Named turns come first, each shown by rows before and after it. Which turns, in which order, take the first row of each pair that follows to the second? Write the first one first, as in the answered first pair.
Vukem (before -> after):
[ 0.14 -1.93  0.66  0.99  0.51 -0.76 -2.04  0.18 -1.94 -0.23  0.34  1.97
  2.37  0.76 -0.71  2.80 -2.16  3.23 -0.07 -0.57  1.86  1.69  0.64 -0.97
 -2.70  1.30  0.99  2.65 -2.64 -2.74] -> [ 1.33 -1.20  3.02  0.58  0.30  1.07  1.00 -0.32 -3.46  0.94  0.82 -0.06
  0.47 -0.75  0.51  0.31  0.39  2.93 -1.99 -1.59  0.49  1.01  1.34  1.36
 -3.43  0.34  1.06  1.71 -2.56  0.11]
[-1.22 -5.18 -2.22  3.10  0.61  0.37  1.19  2.56  1.29  3.34 -1.34  3.19
 -1.17  2.31  0.67 -0.29 -5.02  1.20  1.99  2.45 -1.26 -3.12  1.24 -1.10
 -1.32  4.13  2.23 -0.69 -3.19  0.06] -> [ 0.66 -3.26  0.59  1.42 -1.85  3.92  4.39  0.93 -1.22  2.80 -2.29  0.29
 -3.47  0.72  2.73 -2.29 -1.39 -1.37 -1.18 -1.72 -1.95 -2.31  1.82  3.82
 -1.70  2.31 -1.15 -1.05 -3.96  3.06]
[ 1.49  2.27  1.00 -1.91 -1.02 -2.23 -0.53 -0.18 -1.83  0.09  1.27 -1.59
 -1.34 -1.37  0.35  0.40  3.11 -1.01 -1.72 -1.33 -0.58  2.00  2.35  0.84
  0.18 -1.52 -5.77 -0.54  0.57  1.69] -> [ 0.13  0.81 -0.74 -0.19  0.39 -4.04 -2.77  1.44  1.47  0.30  3.09  1.23
  0.23  1.65 -1.78  1.84 -0.70  1.01  0.86  2.93  0.16  1.27  1.14 -3.53
  1.31  0.59 -2.03 -0.02  0.57 -0.62]
[-0.49  0.76 -0.49 -0.24 -1.64  0.61  0.12 -1.12 -0.36 -0.57 -0.84  0.32
  0.68  1.80  0.98  1.56 -0.70 -0.59 -0.67 -1.34  1.56 -0.05 -0.84  1.32
 -0.17  0.35  0.44  0.74 -0.90 -1.41] -> [-0.62 -0.78  0.44  0.99 -0.12  0.93 -0.63 -0.47 -0.43  0.15 -0.52  0.56
  0.80  0.58  0.64  0.82 -1.26  0.79 -0.45 -0.31 -0.05 -0.27 -0.38 -0.49
 -1.13  0.86  2.93  0.57 -0.38 -1.34]
Vog (before -> after):
[-0.95 -1.22 -0.59  0.28  1.93  0.76  0.94  0.06  0.15  0.38 -1.93  0.99
  0.18 -0.84  1.59 -0.05 -1.22  2.58  0.97 -1.16  1.31 -1.46 -2.31 -1.04
 -0.38 -0.02  1.62 -0.49 -0.46 -1.47] -> [-0.23  0.27 -0.37 -1.21  0.77 -2.70  1.14  0.93 -0.75  1.21  0.40 -1.21
  0.77 -0.38 -2.33 -1.42  0.36  1.71  3.20  0.68 -0.69 -0.89  0.75 -1.96
  0.12 -1.11 -0.81 -0.06  0.85 -0.90]
[-0.22  1.29  0.75 -1.63 -4.33 -3.03 -1.47 -0.65 -1.55  0.99  1.10 -0.57
  1.88  1.14 -0.99  1.32  0.36 -1.53  0.66  1.71 -1.07  2.80  1.21  0.05
 -0.31 -1.71 -5.07  1.80  0.54 -0.17] -> [-1.08  0.52  2.40  1.42 -4.36  1.49 -1.11 -3.06 -3.86  0.63 -0.61  1.64
  0.03  0.45  3.29  1.79 -0.65 -0.94 -2.30 -0.08  1.05  2.42 -0.91  1.94
 -3.24 -1.02 -0.45  0.67 -1.06 -0.32]
[ 1.73  1.62  2.41 -4.16 -1.92  1.26  2.66 -1.81 -2.82  1.97 -1.38 -3.49
 -1.68 -2.03  1.55 -2.09  4.25 -1.46 -2.72 -3.35 -0.48  1.67 -0.49  3.41
 -0.65 -2.57 -3.62 -0.54 -0.73  0.38] -> [-0.14 -0.39 -1.57 -4.11 -0.66  3.28  1.63 -0.93  1.74 -0.31 -3.71  0.20
 -1.88  1.07  4.65 -0.84  1.13 -0.12  0.04 -3.71  2.31  1.62 -3.61  2.24
  0.09 -1.62 -3.06 -1.54 -1.60 -2.90]
Radeb (before -> after):
[ 0.99  2.85 -0.20  0.67 -1.23  1.19 -1.29  0.25  0.56 -1.45 -0.29 -1.61
 -2.20 -2.61 -1.20 -0.57  2.50 -2.63 -2.93 -0.32 -0.47 -0.66  0.67  1.55
  1.24 -0.97 -1.74  1.21 -1.05  1.03] -> [ 0.13  2.28 -2.05  1.05  0.84 -0.88 -2.65  1.79  3.26 -3.01  0.07  0.09
  0.17 -0.40 -2.06  0.06  0.16 -1.76  0.30  1.96  0.35 -0.89  0.21 -1.65
  2.38  0.64 -1.81  0.42 -0.13 -1.90]
[ 1.04  2.60 -0.90 -1.22  0.09 -0.98 -1.69 -2.42  2.15 -1.43 -0.08  0.46
 -2.47  1.89  1.75 -0.61  2.04 -2.49  1.26 -0.40  0.07 -0.50  2.88  2.28
  4.10 -2.24 -4.46 -1.89 -1.82 -0.01] -> [ 1.24  2.45 -1.22 -0.59  0.87 -1.32 -2.09 -2.43  1.35 -1.81  0.48  1.20
 -1.86  1.39  0.34  0.66  2.47 -3.63  1.58 -0.26  0.30 -0.41  2.85  2.48
  4.05 -1.93 -4.34 -1.47 -1.50 -0.08]
[ 1.80  1.89  3.01  0.57 -1.92 -1.46 -2.05  1.62  1.29 -0.78  1.53 -2.41
  1.77 -2.33 -1.84  1.09  0.66 -2.29 -0.33  0.80 -2.10 -1.75  0.26  1.04
  0.68  0.37  0.55  0.08  1.05 -1.22] -> [ 2.13  0.20  1.77 -0.12  0.04 -2.03 -2.39  2.77  3.29 -0.49  1.32 -2.08
  2.03 -0.86 -1.51  1.69  0.13 -1.01  1.27  1.51 -1.19 -1.29 -0.58  0.29
  0.75 -0.03  0.41  0.08  0.36 -2.23]

(2 to 3 turns a pair)
[ 0.28 -0.25 -0.82 -2.84 -0.81 -0.76  3.67  0.00  2.36 -1.23  1.26  1.32
 -1.39  1.11  3.13 -1.55  1.84 -0.74  2.34 -1.50  0.88  1.10 -1.29  3.58
  0.59  0.71 -3.32 -1.73 -2.29  1.31] -> [ 0.04 -1.46  0.91  0.89  1.45  0.30  2.98 -0.06  1.55 -1.42  1.40  3.08
 -0.28 -0.44  3.21 -1.59 -1.18  2.04  0.20 -0.50  0.55 -0.59 -1.50  0.45
 -3.14  3.01  4.01 -1.45 -2.37  0.90]  Vukem Vog Vog
[ 1.86 -0.18  3.51  0.94  1.65  1.29  3.48  1.21 -2.51 -0.10 -0.35 -3.22
 -0.82 -2.65  0.85 -3.09  1.59  2.37 -2.20 -1.09 -2.36  0.03  0.95  0.90
 -2.19 -0.60  1.48  2.01  1.03  1.79] -> [ 0.08 -0.93  1.71  1.55  2.61  2.82  3.12  1.47 -1.53 -1.07 -1.13 -2.25
 -0.33 -2.37  3.32 -2.54  0.89  3.39 -2.37 -1.64 -1.07  0.22 -0.73  0.75
 -3.41  0.75  1.97  1.41  0.42  1.00]  Vog Vog Vog
[ 0.96 -3.23 -1.86 -1.59  4.10 -0.41  3.86  2.52  2.07  0.07 -0.66  0.09
 -0.09  1.21  1.06 -3.64  0.12  2.68  3.07  0.50 -0.70 -2.06 -2.64 -1.92
  0.64 -0.12 -1.15 -2.16  0.80 -1.31] -> [ 0.69 -3.58 -0.74 -0.50  3.76  1.53  4.09  0.73  0.05  0.73 -1.48  0.31
 -1.14 -0.84  2.85 -3.25 -0.68  2.73  0.75 -0.79  0.39 -1.86 -3.31 -0.16
 -1.85  0.01  1.20 -1.89  1.14 -0.65]  Vog Vog
[-0.68  1.06  1.45  2.98 -2.18 -5.03 -3.03  0.38 -2.24  1.45  3.29  0.89
  2.05 -0.92 -4.25  1.85 -2.59  0.74 -0.50  3.56  0.51 -0.04  2.98 -2.99
 -0.53  0.26  1.43  2.06  1.21  0.34] -> [-1.74 -0.57 -1.90  1.86 -1.51 -3.80 -3.40  0.81 -0.05 -0.05  1.73  2.29
  2.95  1.98 -2.55  2.74 -4.30  0.73  1.76  3.15  2.27  0.55  0.07 -4.11
  0.21  0.81  2.43  1.13  0.72 -2.34]  Vog Vog
[-2.98 -1.81 -0.94 -0.38  1.77  0.39 -1.11 -2.44  0.14 -3.22 -2.05 -1.98
 -0.97 -1.44  2.05 -1.55 -0.13 -1.54 -1.59 -1.24  1.69 -2.40 -2.57  3.53
 -2.20 -2.65  1.14 -0.19 -3.55  0.74] -> [-2.00  0.09  0.27 -1.41  0.71 -1.86 -0.52 -2.01 -1.44 -1.16  0.75 -2.87
 -0.93 -3.35 -0.99 -2.84  1.84 -3.29 -2.03 -0.14 -0.38 -2.36 -0.71  2.25
 -1.43 -3.84 -0.91  0.94 -2.26  2.44]  Vog Vog
[-1.07  0.48 -1.74  1.06  0.89 -0.70  0.94  0.49 -1.01 -0.38  1.86  0.85
  2.78 -1.55  0.80  1.94  1.44  3.13  0.81  2.83  1.55 -2.53 -2.13 -2.66
 -3.53  0.91  1.13  2.76 -0.12 -0.57] -> [-0.84  1.98 -1.90 -0.96 -0.79  0.15  1.83  0.16 -1.78  0.10  1.89 -2.11
  1.65 -1.69 -0.18  1.43  4.47  0.94  1.09  1.09  0.40 -2.21 -0.60 -0.71
 -1.46 -0.54 -3.66  3.06  0.25  1.14]  Vukem Vog Vog
[-0.15 -1.43 -3.79 -1.58  2.17 -1.62  1.31  2.40  2.81 -2.44 -1.28 -0.74
  2.18  2.80 -1.90  0.67  1.21  0.47  0.83 -0.30  2.73  0.43 -2.42 -0.05
  4.23  0.77 -0.43 -2.55 -2.62 -2.72] -> [ 0.91 -0.47 -2.33 -2.71  1.31 -3.16  1.60  3.71  2.79 -1.40 -0.64 -1.62
  2.36  1.12 -4.35 -0.67  2.64 -0.49  0.58  1.22  1.45  1.12  0.01 -0.95
  4.86 -0.65 -2.15 -1.92 -1.49 -1.07]  Vog Vog Vog
[-0.25  0.74 -2.18 -1.45  1.13  1.71  1.00  1.11  4.09 -2.56 -3.36  0.88
  0.04  0.61  1.54  0.41  0.75 -1.78  1.88 -1.83  1.14 -0.15 -1.09  0.89
  3.47  0.70 -3.34 -0.07  0.03 -0.27] -> [-0.38  0.07  0.04  0.28  0.43  4.51  1.54 -1.24  1.24 -1.63 -2.47 -0.23
 -1.38 -0.64  3.87  0.50  0.95 -1.00 -2.05 -3.66  0.84 -1.03 -2.24  2.59
  0.82  0.64 -0.45  0.08 -1.32  1.37]  Vog Vog
[ 2.66  2.94  3.75  3.08 -2.33  0.48  1.11 -2.15 -3.42  2.78  0.78 -0.24
  1.17 -0.42 -0.73 -1.43 -4.52  0.01  1.04 -0.18 -2.64 -1.56 -1.52  0.89
 -2.67  1.80  2.86 -0.09  2.62  1.04] -> [ 1.71  1.66  0.14  0.52 -0.29  1.33  2.60  0.28  1.84 -0.50 -2.15 -0.37
  1.44  1.90  0.34 -2.53 -3.39  1.13  5.91  0.45 -2.23 -1.77 -4.30 -0.07
  0.23  1.83 -1.27 -1.76  2.79 -1.22]  Vog Vukem Vog
